In the rows, 100 means zero.
A single turn carries every row of the set below to another of its rows. Some are shown first; where does it send the rows asked next?
Q_956: [130,56,93,120,105,112,117,76,83,117,100,124,92,73,94]
Q_679: [115,80,96,107,123,146,117,49,91,110,95,95,99,62,101]
Q_477: [120,61,87,122,105,122,114,80,80,113,102,120,85,79,80]
Q_651: [109,84,107,74,112,67,114,73,100,121,116,115,110,90,58]
Q_600: [93,127,104,86,125,100,137,92,84,110,81,118,113,73,81]
Q_878: [129,57,97,109,108,112,122,69,74,111,96,124,84,66,86]
Q_276: [89,77,74,116,106,112,111,56,71,100,107,102,110,63,80]
Q_497: [101,112,98,73,126,98,104,52,112,112,118,88,129,95,77]
Q_591: [112,88,109,67,116,67,119,70,100,115,115,117,104,91,61]
Q_975: [139,83,120,71,127,105,116,72,115,136,95,109,113,99,87]
Q_897: [119,80,98,111,126,145,108,53,88,114,97,94,105,64,103]
Q_583: [104,108,101,69,132,90,110,59,112,113,107,94,138,91,90]
Q_705: [135,92,115,76,131,100,113,84,121,126,102,111,114,107,89]
Q_18: [127,55,99,115,107,111,116,75,75,118,100,122,87,70,81]
Q_169: [90,83,88,111,113,109,113,54,75,93,118,103,92,55,74]
Q_98: [122,84,87,115,128,140,106,62,79,102,99,99,106,71,106]
Q_830: [141,89,109,73,123,110,114,68,115,132,97,107,119,108,89]
Q_143: [100,109,108,70,132,101,107,51,113,117,112,86,127,85,80]
Q_721: [100,110,108,65,130,102,114,50,118,113,112,89,120,86,75]
Q_904: [99,126,109,88,126,116,139,96,97,117,77,116,107,79,84]
Q_255: [113,83,91,117,123,140,110,55,96,109,103,95,109,66,109]
Q_712: [102,85,100,76,109,72,118,78,113,124,109,114,118,99,64]
Q_974: [97,115,104,87,116,104,144,96,89,122,72,123,110,78,78]
Q_298: [100,126,97,98,123,125,133,87,71,106,79,113,103,74,78]
Q_75: [88,81,87,113,112,107,107,54,73,99,118,100,101,55,73]
Q_724: [104,115,97,98,114,129,138,91,76,117,72,118,99,79,75]
Q_535: [138,86,117,64,126,104,123,65,116,132,91,109,112,98,87]
Q_564: [118,85,100,76,108,69,113,74,98,119,115,118,113,101,62]
Q_906: [98,116,93,95,113,112,137,87,65,111,74,121,105,73,73]
Q_792: [90,80,82,119,108,101,108,60,79,96,121,106,103,59,81]

Q_497 -> Q_255
Q_974 -> Q_906
Q_651 -> Q_75
Where do these go?
Q_169 -> Q_721
Q_583 -> Q_98

A single turn carries every row of the set below to another of its rows. Some are shown first; where does it send the rows asked next?
Q_875: [115,105,91,94,93,137,97,87,89,111,97,128]
Q_852: [72,104,106,84,107,95,84,110,100,113,83,66]
Q_50: [97,100,124,105,72,100,95,102,109,89,100,60]
Q_845: [101,97,123,107,70,103,99,103,104,91,100,60]
Q_348: [89,90,103,92,96,107,96,114,75,124,89,69]
Q_219: [84,100,100,104,69,106,93,117,120,90,97,62]
Q_259: [118,108,95,100,94,136,94,92,93,113,99,129]
Q_769: [104,106,117,107,71,99,102,98,106,97,96,55]
Q_70: [104,101,119,108,69,102,101,101,102,95,98,57]
Q_514: [100,108,118,104,72,97,99,98,112,94,94,55]
Q_880: [120,122,86,99,97,130,96,84,102,119,90,122]
Q_140: [81,109,97,87,103,95,92,107,95,123,79,62]
Q_744: [92,123,95,83,107,123,82,82,122,98,88,125]
Q_439: [116,120,81,93,96,129,100,79,98,117,87,120]
Q_935: [86,107,112,88,94,106,101,99,95,90,82,140]
Q_160: [80,85,112,89,98,107,88,119,81,115,93,73]
Q_40: [86,94,102,105,66,110,94,119,114,91,100,64]
Q_960: [90,103,96,91,98,100,97,107,83,128,82,62]
Q_456: [93,105,92,108,65,106,100,112,114,100,94,57]
Q_207: [97,106,121,104,73,98,95,100,114,90,96,58]
Q_603: [103,98,103,89,97,137,87,93,95,99,100,134]
Q_668: [90,127,98,89,96,98,107,87,103,100,69,130]
Q_578: [99,127,97,91,108,123,80,88,125,101,90,126]
Q_102: [103,111,98,95,88,109,115,93,81,106,77,133]
Q_609: [107,101,106,96,98,136,83,97,101,102,104,134]
Q_733: [83,118,107,86,97,100,100,93,105,91,75,136]
Q_383: [92,94,99,108,63,111,97,119,107,95,100,63]
Q_314: [96,103,108,93,88,111,108,99,83,97,83,139]
Q_34: [87,106,95,106,68,104,95,113,120,95,93,59]
Q_796: [110,132,87,94,104,123,89,82,118,113,86,120]
Q_168: [96,111,107,91,105,130,77,95,116,96,99,133]
Q_176: [92,107,105,83,103,129,79,91,112,93,97,133]
Q_517: [101,123,93,94,92,102,114,88,92,106,70,128]
Q_842: [72,92,114,85,104,101,82,117,93,109,90,72]
Q_494: [96,99,94,108,63,110,101,115,108,100,97,60]
Q_839: [105,130,84,88,104,122,91,77,115,110,82,119]

Q_259 -> Q_880
Q_160 -> Q_348
Q_494 -> Q_456
Where do these go?
Q_733 -> Q_935
Q_603 -> Q_875
Q_70 -> Q_769

A single turn carries every row of the set below to another of its rows. Some are shown first; where does it send the rows asked next?
Q_51: [89,98,100,98,120,117,109,95,55,103,101,92,90,110,88,87,70,105]
Q_491: [97,108,115,127,98,108,106,84,76,84,78,114,96,99,107,150,99,105]
Q_882: [82,100,92,122,102,114,93,117,89,100,100,98,124,75,109,82,92,97]
Q_900: [74,76,110,107,97,104,96,92,112,78,93,130,100,96,82,101,91,86]
Q_927: [98,98,84,133,95,114,111,103,94,92,119,69,103,121,97,137,119,102]
Q_778: [103,98,94,107,85,111,100,94,47,73,93,94,106,107,116,105,93,101]
Q_725: [104,98,98,101,111,88,99,94,136,73,96,101,74,98,75,89,101,113]
Q_352: [117,131,89,91,123,119,97,86,91,105,116,84,81,83,109,100,113,113]
Q_964: [102,109,95,108,112,118,112,102,58,87,102,104,94,104,106,123,142,106]
Q_370: [98,111,94,85,104,91,103,72,83,116,98,87,75,79,111,135,92,108]
Q_135: [78,97,91,115,83,121,108,91,104,87,113,90,86,120,99,146,100,115]
Q_398: [122,103,84,127,79,105,91,112,99,99,74,107,92,115,99,134,106,88]
Q_732: [98,81,97,129,85,83,98,88,120,82,123,104,90,106,81,128,103,93]
Q_813: [101,86,130,111,116,117,119,95,101,76,91,71,68,85,88,118,101,98]
Q_24: [100,105,67,105,123,115,125,100,84,118,97,74,108,91,110,93,95,90]
Q_89: [108,128,79,102,99,103,101,120,108,122,102,79,97,115,78,102,84,95]
Q_955: [111,91,80,138,108,97,78,94,77,94,96,97,94,97,68,103,85,112]
Q_332: [108,107,108,76,130,97,121,100,119,90,116,114,81,109,95,113,107,81]
Q_632: [113,106,117,94,116,105,107,81,109,86,111,139,100,103,108,106,115,84]
Q_39: [94,108,91,120,83,112,112,86,123,116,97,91,97,99,110,106,138,107]
Q_741: [107,99,106,107,109,96,100,82,126,93,93,79,109,108,62,130,79,97]
Q_317: [113,112,109,90,109,93,115,114,90,71,78,107,115,83,106,104,100,72]
Q_504: [94,97,96,97,88,88,100,107,74,99,95,90,87,104,87,75,66,101]
Q_740: [105,114,98,107,109,80,111,87,98,85,95,107,101,99,68,87,140,97]
Q_36: [120,91,81,90,121,132,112,71,112,90,100,91,110,95,87,111,77,110]
Q_253: [123,117,112,96,117,103,114,101,109,119,114,92,105,110,104,76,107,89]
Q_486: [93,64,105,102,91,114,124,91,74,84,81,101,82,78,109,118,97,93]

Q_740 -> Q_882
Q_725 -> Q_24
Q_352 -> Q_486
Where do these go?
Q_732 -> Q_253
Q_135 -> Q_332
Q_813 -> Q_36
Q_955 -> Q_39
Q_632 -> Q_504
Q_900 -> Q_89

A single turn carries every row of the set below to another of its rows. Some are shown first; where does it send the rows asked next?
Q_786: [71,65,118,98,97,73,104,76,83,95,81,51,103,89,78,93,88,115,95,78,146,103]
Q_197: [84,140,115,83,95,79,122,115,89,108,90,84,101,84,94,98,92,126,69,112,130,75]
Q_599: [76,91,65,114,86,97,96,99,69,77,80,74,107,119,109,83,87,87,74,91,146,130]
Q_173: [98,131,115,107,94,85,137,99,98,91,112,73,103,100,87,92,73,109,72,133,136,96]
Q_794: [63,78,89,105,110,81,111,68,68,107,114,56,107,96,89,92,81,98,76,86,144,94]
Q_187: [83,128,105,110,62,94,114,110,88,117,86,58,86,82,75,112,84,118,78,92,114,127]
Q_137: [106,91,98,77,85,86,119,111,125,86,90,72,88,104,86,104,95,103,44,121,131,115]
Q_323: [70,92,109,105,90,73,92,104,74,71,91,100,80,85,71,135,95,104,91,106,126,103]
Q_696: [99,107,100,109,94,78,99,108,83,115,115,93,104,103,87,93,113,89,88,78,93,99]
Q_379: [113,98,99,76,91,88,119,129,108,94,98,68,90,121,94,104,99,103,47,114,131,100]
Q_946: [68,77,133,112,105,76,116,80,72,94,100,69,94,79,77,96,81,107,77,78,128,92]
Q_436: [98,128,118,124,98,78,122,111,107,91,95,80,95,73,92,100,90,116,36,104,126,96]
Q_869: [81,98,91,80,92,85,114,101,133,77,88,75,98,85,86,110,85,109,42,119,131,111]
Q_46: [100,122,90,106,70,89,101,99,95,95,66,80,58,96,92,102,126,88,86,85,141,105]
Q_492: [72,81,133,110,98,77,108,94,83,71,81,80,82,88,69,117,89,113,98,81,128,102]
Q_278: [75,114,99,103,73,91,120,68,96,84,80,62,81,92,79,92,85,92,111,113,153,109]
Q_526: [110,79,89,115,79,68,86,113,84,113,107,72,111,97,87,101,111,92,65,94,107,122]
Q_475: [109,96,111,107,76,63,84,102,87,107,109,93,98,95,75,96,117,84,89,104,113,116]
Q_52: [83,111,94,111,110,89,112,77,84,108,120,90,89,108,88,89,107,86,89,69,113,93]
Q_215: [74,97,103,82,61,72,105,107,70,105,65,73,95,65,94,97,96,97,80,118,130,86]
Q_442: [97,128,116,99,94,71,110,97,107,93,77,92,81,72,96,91,115,109,48,104,150,82]
Q_249: [106,116,97,84,104,92,114,124,102,100,113,57,92,130,95,103,98,104,56,105,146,94]
Q_624: [95,95,102,121,88,80,114,107,85,76,66,63,99,90,110,78,105,77,95,90,134,70]
Q_673: [83,118,81,126,80,83,102,115,65,109,96,73,86,75,105,105,102,82,43,97,126,88]
Q_167: [63,75,104,94,94,76,96,107,81,83,68,71,98,86,79,126,92,128,93,79,125,102]
Q_244: [70,87,108,105,112,79,113,65,72,102,109,84,87,88,90,84,100,85,77,77,134,80]
Q_294: [102,116,106,147,82,89,116,87,95,98,103,45,90,94,87,83,90,84,73,87,139,118]
Q_566: [113,124,116,124,100,84,130,99,121,68,86,83,84,98,92,92,99,103,67,107,137,98]
Q_179: [60,119,88,124,91,96,126,107,74,86,95,59,109,85,96,106,64,100,87,103,117,87]
Q_188: [73,90,89,97,77,92,98,105,66,96,72,58,121,114,100,74,80,108,87,85,142,131]
Q_506: [107,92,81,119,99,86,103,103,93,104,107,69,105,125,92,94,111,93,91,69,107,112]
Q_586: [88,101,106,111,78,69,84,96,79,91,114,95,87,88,65,122,98,92,83,119,126,125]
Q_367: [89,150,115,98,96,86,119,89,111,103,94,81,80,88,80,98,98,125,67,100,148,103]
Q_823: [95,80,81,104,74,66,74,93,87,96,95,86,86,92,78,117,115,89,70,111,138,128]
Q_550: [106,126,124,82,89,77,127,98,102,93,84,79,95,101,90,80,100,110,90,123,148,83]
Q_130: [80,118,108,89,115,77,97,110,112,96,104,48,117,96,95,89,93,112,59,93,161,79]
Q_120: [95,119,101,85,113,83,102,113,103,99,112,52,100,118,97,91,103,102,61,99,166,81]
Q_932: [68,94,81,105,86,82,86,96,88,84,89,82,81,93,70,142,95,116,83,96,133,129]
Q_468: [71,107,94,82,104,82,104,101,137,71,79,72,106,80,89,105,91,115,57,103,140,95]
Q_338: [80,88,68,105,115,88,107,85,75,98,107,76,100,118,104,94,106,84,88,76,128,82]
Q_344: [100,117,104,107,101,79,129,112,95,72,91,91,98,93,105,95,92,96,61,130,132,72]
Q_666: [79,93,72,122,85,98,95,114,75,78,72,72,109,114,107,89,88,98,68,76,131,136]
Q_613: [73,85,77,103,81,89,96,99,60,90,82,65,119,111,107,73,80,92,74,98,147,127]
Q_594: [64,100,80,90,81,95,92,107,68,92,62,70,108,112,102,87,90,113,90,75,144,127]
Q_505: [73,116,107,90,112,79,100,102,133,81,89,55,115,86,88,94,90,120,66,90,151,90]
Q_728: [83,86,84,115,76,86,86,113,76,88,63,69,108,100,105,82,96,102,59,74,137,137]
Q_762: [72,94,81,107,74,87,81,96,73,96,70,70,100,95,97,84,94,104,58,81,153,143]
Q_801: [58,105,71,96,80,94,85,99,65,96,70,75,101,101,100,94,90,110,69,81,150,133]

Q_728 -> Q_762
Q_475 -> Q_586
Where do these go?
Q_130 -> Q_120
Q_173 -> Q_344
Q_823 -> Q_932
Q_187 -> Q_215

